In the rows, zero is written as 128.
One turn or mirror swaps these rows in pairs. Which row does each one swap with?
midig: [139 112 139 146 141 158 108 126 138 117  82 114]
vubu: [156 134 128 133 155 125 119 117  81 153 137 117]
nako: [160 143 123 134 161 117  97 122  98 155 128 126]
mem: [138 126 134 139 123 142 112 129 149 136  91 115]
Nid: [153 101 128 154 159 144 107 103  75 149 103 139]
Gab: [139 123 142 139 109 151 101 127 128 130  91 117]
dap: [147 103 125 135 147 169 120 117 142 139  86 124]
naze: [146 128 126 136 135 144  85 122 144 135  91 131]
Supa: [137 134 131 150 152 115 127 123  83 153 132 121]
mura: [146 116 122 145 166 138 119 110  74 156 128 134]
barez: [174 109 113 138 168 151 135 106 107 140 108 114]
Luvad: [130 104 119 134 138 135 120 148 136 116 103 125]
mifug: [165 119 121 136 171 139 132 117  83 154 122 117]
lugup: [145 129 135 151 166 125 116 122  75 137 128 115]
Bisov: [140  98 148 152 125 134 110 133 132 124  92 137]
kosug: [139 138 129 147 143 110 115 124  86 154 133 121]
seze: [132 116 133 145 128 148 120 126 147 133  87 118]
sulef: [170 100 131 139 160 162 122 112 121 144  84 114]
Neba: [153 126 140 136 160 130 116 121  79 140 141 114]
Sopi: [135 114 116 137 153 113 124 146  94 129 133 128]
Fuge: [124 129 125 127 137 149 103 145 131 122  91 114]
Fetaz: [145  98 113 154 145 156 112  95  98 131  97 144]
luki: [136 108 144 136 128 162 102 122 137 119  95 122]
pomun: [138 114 132 135 121 160 102 117 141 129  90 126]
Neno: [136 136 143 116 165 125 113 130 101 161 128 131]
kosuv: [124 123 145 118 141 149 101 127 141 147  97 138]
sof: [149 105 120 148 160 139 119 110  74 152 123 144]
gesi: [158 140 139 136 136 123 116 128  82 148 128 106]
fazug: [160  96 126 135 150 166 126 119 137 139  88 125]
Kebi: [163 115 146 145 154 109 129 138  94 142 127 121]
lozaz: [131 140 123 129 156 125 110 143  84 136 124 115]
Diz: [136  99 125 144 135 167 108 112 123 132  83 139]

Neba swaps with luki
lozaz swaps with Fuge
lugup swaps with midig
fazug swaps with sof
mifug swaps with Diz
naze swaps with nako

